Here are some points, one per row:
[ -28   -4   29  -48   -6   23   40  -61   46   74    8  -28    5   10
  -44  -25  -36  -16  -26   -1    2  -14    6   42  -12   40 -127   22
   51   39   24   16   52   27   19   41  -18   66  -50  -22   13  -48
  -13   18   28   91   -3    9]
[  -5   23  -66   44   43   13   -2  -37  -41  -16  -52   61  -28   55
  -72  -25   10   32  -24 -124   43   20   27   47   55  -64   36 -110
   29  -52   34  -28  -24   40   53   77    8   -7   23   24   17  -37
    1   28  -56   49   63  -74]
[ 19   1  -2 -60 -15  22  11  74  -3  36 -38  15  38  74 -14 105 -33  15
 -25   6   5  13 -21   2 -26  49  25 -25  -6   3  -1  31  44 -14 -52 -59
 -88 -67 -27 -15 -23  -2  17  12 -43  32  24 -26]
[-73 -11  -1  36 -46  11  25 -34  -4  22   8 -33 -20  21  -5  97 -23  73
 -40  49  58  18  -1   3  77 -87 -32 -18 -59  24 -37 -51 -16  33 -55  15
 -21  30  36  54 -28  38  31  41 -18   9 -23  37]
[-15   4 -18  26   8  55   7  14 -49 -26  38 -22   1 -36  40  66 -15  32
 -36 -37 -26  37 -37  51 -57  22   3   1  14  86  39  68 -20  -5  29  -4
  49  24  81  -3 -54   0 -38  -4   5  19 -31  -4]
[ 30   3  27 -28  34 -60  79   6  29   3   0  36  58 -60  18  14  33 -25
 -43 -12 -25   9 -41  -7  55 -26  32 -11  41  54   6 -83  40 -23  71 -63
  -6  81  31 -10  33  16  33 -24 -26  -6  -3 -28]
[ 46 -27 -67  53  45 -39  13 -16  14  28  13 -39  63  15  19  30   2 -54
  54   6  28  -8 -23 -23  31  10 -77  29  25 -10  38  -6 -14  25  23 -34
  21 -40   5 -13  50  22 -37  30 -47 -60  22   4]
[  9  26  34   2  43   6 -42 -35 -29 -17  50  40 -72  64  76  33  35 -18
 -12  45 -19 -36  84  25 -20   9 -52  31 -45 -13  70 -53  -7  36  57  10
 -47  20  -8  39 -67  36 -33 -37 -20   7  31 -64]
[  5  39  11  37 -15   8  -5 -33 -13 -54 -45  39  87  47  10 -25  25 -68
 -22  54  83  19   9  -4   8  92  13  16  54  14 -87 -21 -21  28  42  62
 -20 -29  45 -61 -40   6  65 -33 -23  27 -62  -6]
[  41   11   47    9   23  -29  -60   53 -103   59   42  -48  -23   63
  -14  -19  -65   40   13   -4   29   52   -6  -25    3   -8   23   28
   -7   28  -67   10  -41    6   85  -31   15   67  -93  -32    5   -6
   24   12   23  -29   11   32]
[-23  98  65 -17  68  13  40 -20 -15  15  33   4   5  -5  21 -14  41  17
  44  22  37  12  25  42 -49 -27  -5 -21  52  -3  19  44  -3 -34 -77 -34
  18   7  25 -16  84  14  26 -21 -47 -17  21  44]
[-64 -19 -48  12  80 -53   1  93   8 -33  22  67 -30   0 -29 -10  -3  43
  71  27 -63   0  22 -57   5  -5 -12  37  96  22 -51  49 -19 -36  -4  41
 -79  18 -12  65   2  12 -55  51 -15  47 -73   6]
[ 68 -43  -9  -3  39 -30  75 -76  45 -15 -34  36 -31  34  60 -57  43  62
 -25   0  48   9 -74  18  -6  69  16   9   1 -28  12  -6 -32 -58 -10  -3
   8 -16 -39  88  -9  30  45  87  78 -65 -29 -20]
[ 37  40  57  10  40  32 -34  31  64  22 -36  23   8 -56  19   4  20  22
 -31 -12 -14  54  21  -9  35 -19 -34  39 -27  35  27 -11 -46  32  17  -2
  20 -98 -18 -10  37 -43  25  27  37  -7 -37 -19]
[ 38 -16 -33 -34 -54   9  -4  29 -15 -59 -59 -20 -60 -39 -63  22 -53  -6
 -34  27  52  -7 100  33  50  12  43   3  63 -18  88  -6 -31  -1  47  -1
 -47  13  34  -8  50  26 -17 -13  71 -48  43  35]
[-18  -9 -54 -39  18 -30  10 -43 -20 -22 -15 -24  39  52  48  24  22  -7
 -38  13   1 -61 -22  23  35 -68  95 106  52 -23  49  13  15  28  -6   1
  70 -39 -58   9  31 -49  16 -49  42  18 -75 -12]
[   1  -46   37  -27  -25    5  -42   -4  -42  -58   -5  -15  -61  -44
  -31   36   -1  -56  -25   -2   12   34    2  -64  -59  -34  -43   26
   13  -61   -7   38   56  -42  -34  -30   42   35  -13  -19   -2  -15
   41   68  -38  -34  -20 -103]
[  9  63 -15  32 -42  86 -10 -16  21 -55 -59  23  -2  12   6  13 -19  16
   1  -6 -21  24 -25  59  -6  -8  10  20  -1 -31 -52   3  29  81  -3  -9
 -10  66 -39  38  34  51 -96  17   0 -19   2 -20]
[-44 -56   3   8 -83  18   9  26  41  -1  17 -43 -52  -8  71 -19  25 -32
  43 -53 -29   0   4  29  35  19   7  56   1  45 -55   4 -53 -19 -23   3
 -42  -3  16 -15  56 -28  51 -15 -42  -1  70 -37]
[ -43  -13   13  -60   85  -37   -8   17   47    7  -88  -23  -80   -6
  -44  -20   -1   -9   46   71    1   -2 -104    8   34    7   -2   28
  -27   11  -29   12    8   28  -11   11   63  -21   48  -76  -68   46
   -5  -63   23   30   70  -17]
[ 13 -52  13  19  61  17  29  20  24 -52 -12 -68  11  31  27  -9  46 -23
  12 -17  -9  28  38 -56 -31 -21  14 -38  23  24  -2 -27  16  59 -49 -42
  10   2  -6  16 -46 -58   9  -4  37  18  44  43]
[-62  11  -9  24 -50  91  43  56 -12  21 -45  14  51   1 -79 -27  23   2
  49  17 -17  -6 -55 -98 -83  -3 -22  67 -59 -10  91 -30 -24 -19  61  20
  11  17   7  87  25 -21  63 -67 -25 -13   0  17]
[-94 -56  21 -26  33  41 -39  18  27  40  16   9  50 -13   6 -21  43  50
   7 -45  29 -20  57 -20 -21  66  40  10 -36   3   3  -2  43  26 -16 -15
  28  24  24 -52   1  50 -19  44  -9 -33   2  -4]
[-12 -67  18  15 -11  21 -45 -87 -37  41  16  29 -20 -34 -69  28  20 -45
  -1   5   2  48 -20 -24   6  42  53  -2  -2  46   7 -11 -39 -60 -35 -49
 -30  11 -52 -15   9   3 -76 -52   4  42   5  36]
[ 17  22  -8 -30  -5  79 -31 -45  -7   0  -2 -30 -10  29  36 -12 -31  -2
  -8  -5  32 -66 -17 -77  21 -70  24 -53   8 -30  -9   0 -18 -75  63  -1
 -47 -10  71 -26  65  51 -52  25  75  60  10 -24]
[ -11  -47   25   12  -55   -6   19   70  -13   29   -3  -15  -44  -14
   99   11   33    0   18    6  -10   66  -19  -11   37   52  -34 -127
    1 -123   30   15    7  -13    1   33   70    3  -65  -34   28   42
    0  -78  -19   44  -98   40]
[-48  65 -89  28 -13 -40  -3 -24 -15  -8  17  54 -14 -62  55  13 -30  21
 -74  23 -12  11 -20 -46 -84   0 -20  11  20  -4 -32 -91  38 -25 -36  66
  10 -42 -52 -68   6 -46  -3  20  36 -37  95  56]
[ 51 -44  14 -46  24  14  53   2 -64  29 -27  21 -40 -30  20 -81 -87 -60
 -38  18 -77 -56  21 -10 -44 -16  23 -24 -50  52  -9   6 -14  78 -42  52
   8 -39 -13  21  22  72  25  33 -90  -3 -32  48]
[ 32  31 -34  -3   7  46   2  24 -54 -19   4 -63  28 -86 -10 -47   6  65
  -8 -42  -7 -34  36  21  49  18 -48  44  -1 -37 -27 -18  39 -58 -18 -67
 -11 -24 -27  10 -89  49  21 -29 -21  48   7  17]
[-38 -16 -10  -2  -5  46 -20 -32   1  11 106  35 -48 -32 -32 -33 -32   9
  50  25 -13 -49 -49  40  20  13 -10 -66  57   9 -29 -21  23  44  26 -76
 -12 -77  14  17 -27 -52  29 -23   4 -81 -43  -8]
[  18    4   41   72  -37  -22   19  109   41   -8   66   31   46  -45
  -12  -42   10  -57  -57   70   82 -107  -24   32   28  -23   64  -17
  -21  -13   10   33  -53  -13  -22    7   65   10  -54   17  -33  -46
  -72   55  -18   33   46  -36]
[-50  20 -27  -1 -41 -80   3  -2   0  38  14   0  33   6  22 -88 -29 -29
 -29 -11  -4  74  18 -18  -6 -24 -23  -3 -25 -12  19  58 -15  32 -32 -64
 -53 -21  31   6 -39   1 -12 -34  34 -11   0 -35]
[-10  -1 -24  49  35   5  22 -35  65 -31  16 -31  25  18 -32   0 -15  -6
 -10  16 -82 -21  30  19   3 -19  24 -14 -43 -18   3  47 -11 -36   0  -3
  -3  24 -51 -75 -17   3  70 -12  -7 -27  -7 -12]
[   7   -5   -3    9   30   12   -1   61  -45   13   18   13   29   45
  -38  -14   36 -100   -8  -12  -40   22  -14   67   39    3  -40   -2
  -89   -2  -31  -20   65  -74  -48   58    9   -2   69   33   19  -33
  -16    1   98  -68  -19   31]
[ -13   35   39  -68   14  -74  -33  -35  -11  -77  -21  -23   18  -40
   19    8  -60    4   41  -32    0  -23  -45  -11    5   46   14   11
 -101  -60    7   -2  -13    5   15  -27  -56   33   28    2   11 -127
  -26   43  -48   15  -29   84]
[  36   34    4   54  -53  -47 -104   -6    8    4  -15   59    1   32
  -31   48  -16    7    4  -63  -48  -84   -7   35  -22   20  -13  -23
   25  -29   12  -17  -50   55  -53  -18   19   55   48   35   21   53
   63   14   62   48   19   22]
[ 38 -32   8  28 -45 -33 -66 -23  -8  73 -83 -20  27 -34  34 -19  72  48
  43  74 -39 -13  22  35 -28 -61  10 -41  20  23  -7  59  53 -32  37  39
 -45   0  19  -1 -34 -58 -10  12 -36 -35  12  15]
[  66  -19  -49 -116  -18  -25   -5   -4   58  -19   51    7   41  -35
   -3   51   35   11   22  -43   50    0   55  -23  -49  -19  -44  -33
  -49   34  -90   57  -32    2    6   47   31   29  -23   35   -1   12
    5  -91   18  -41    9  -14]
[-20  46  17  -8 -53 -37  12 -10  71   3   0 -26 -36  69 -31  -6   5 -44
  14 -50 -26  23  45  -5 -20   0  18   6   7  25 -22 -13  23 -43  38 -30
  74 -67  -1  20 -41  19 -27  31 -41 -22 -12  56]
[ 90   8  41  37 -58 -32  41 -28 -12   4  80 -48   6   0 -53  12 -37  86
  80   1 -15  36   4 -44  -9  15  59  34  -6   0  54 -49  43  14 -63  78
 -16 -32  47 -43   0  20 -50 -19  13  22 -10 -73]
These points spread out most along one direction. Where along it does each point below lie, from 0 to 99? The average is 50, and the first point in the table lies past the average. One standard deviation of the points above along it is 16.
[  9  26  34   2  43   6 -42 -35 -29 -17  50  40 -72  64  76  33  35 -18
 -12  45 -19 -36  84  25 -20   9 -52  31 -45 -13  70 -53  -7  36  57  10
 -47  20  -8  39 -67  36 -33 -37 -20   7  31 -64] 33
[-48  65 -89  28 -13 -40  -3 -24 -15  -8  17  54 -14 -62  55  13 -30  21
 -74  23 -12  11 -20 -46 -84   0 -20  11  20  -4 -32 -91  38 -25 -36  66
  10 -42 -52 -68   6 -46  -3  20  36 -37  95  56] 53
[ 19   1  -2 -60 -15  22  11  74  -3  36 -38  15  38  74 -14 105 -33  15
 -25   6   5  13 -21   2 -26  49  25 -25  -6   3  -1  31  44 -14 -52 -59
 -88 -67 -27 -15 -23  -2  17  12 -43  32  24 -26] 57
[-62  11  -9  24 -50  91  43  56 -12  21 -45  14  51   1 -79 -27  23   2
  49  17 -17  -6 -55 -98 -83  -3 -22  67 -59 -10  91 -30 -24 -19  61  20
  11  17   7  87  25 -21  63 -67 -25 -13   0  17] 62
[-94 -56  21 -26  33  41 -39  18  27  40  16   9  50 -13   6 -21  43  50
   7 -45  29 -20  57 -20 -21  66  40  10 -36   3   3  -2  43  26 -16 -15
  28  24  24 -52   1  50 -19  44  -9 -33   2  -4] 62
[   7   -5   -3    9   30   12   -1   61  -45   13   18   13   29   45
  -38  -14   36 -100   -8  -12  -40   22  -14   67   39    3  -40   -2
  -89   -2  -31  -20   65  -74  -48   58    9   -2   69   33   19  -33
  -16    1   98  -68  -19   31] 60
[ 90   8  41  37 -58 -32  41 -28 -12   4  80 -48   6   0 -53  12 -37  86
  80   1 -15  36   4 -44  -9  15  59  34  -6   0  54 -49  43  14 -63  78
 -16 -32  47 -43   0  20 -50 -19  13  22 -10 -73] 44
[-15   4 -18  26   8  55   7  14 -49 -26  38 -22   1 -36  40  66 -15  32
 -36 -37 -26  37 -37  51 -57  22   3   1  14  86  39  68 -20  -5  29  -4
  49  24  81  -3 -54   0 -38  -4   5  19 -31  -4] 51
[-50  20 -27  -1 -41 -80   3  -2   0  38  14   0  33   6  22 -88 -29 -29
 -29 -11  -4  74  18 -18  -6 -24 -23  -3 -25 -12  19  58 -15  32 -32 -64
 -53 -21  31   6 -39   1 -12 -34  34 -11   0 -35] 60
[-18  -9 -54 -39  18 -30  10 -43 -20 -22 -15 -24  39  52  48  24  22  -7
 -38  13   1 -61 -22  23  35 -68  95 106  52 -23  49  13  15  28  -6   1
  70 -39 -58   9  31 -49  16 -49  42  18 -75 -12] 44
[ 68 -43  -9  -3  39 -30  75 -76  45 -15 -34  36 -31  34  60 -57  43  62
 -25   0  48   9 -74  18  -6  69  16   9   1 -28  12  -6 -32 -58 -10  -3
   8 -16 -39  88  -9  30  45  87  78 -65 -29 -20] 46
[-20  46  17  -8 -53 -37  12 -10  71   3   0 -26 -36  69 -31  -6   5 -44
  14 -50 -26  23  45  -5 -20   0  18   6   7  25 -22 -13  23 -43  38 -30
  74 -67  -1  20 -41  19 -27  31 -41 -22 -12  56] 59
[   1  -46   37  -27  -25    5  -42   -4  -42  -58   -5  -15  -61  -44
  -31   36   -1  -56  -25   -2   12   34    2  -64  -59  -34  -43   26
   13  -61   -7   38   56  -42  -34  -30   42   35  -13  -19   -2  -15
   41   68  -38  -34  -20 -103] 61
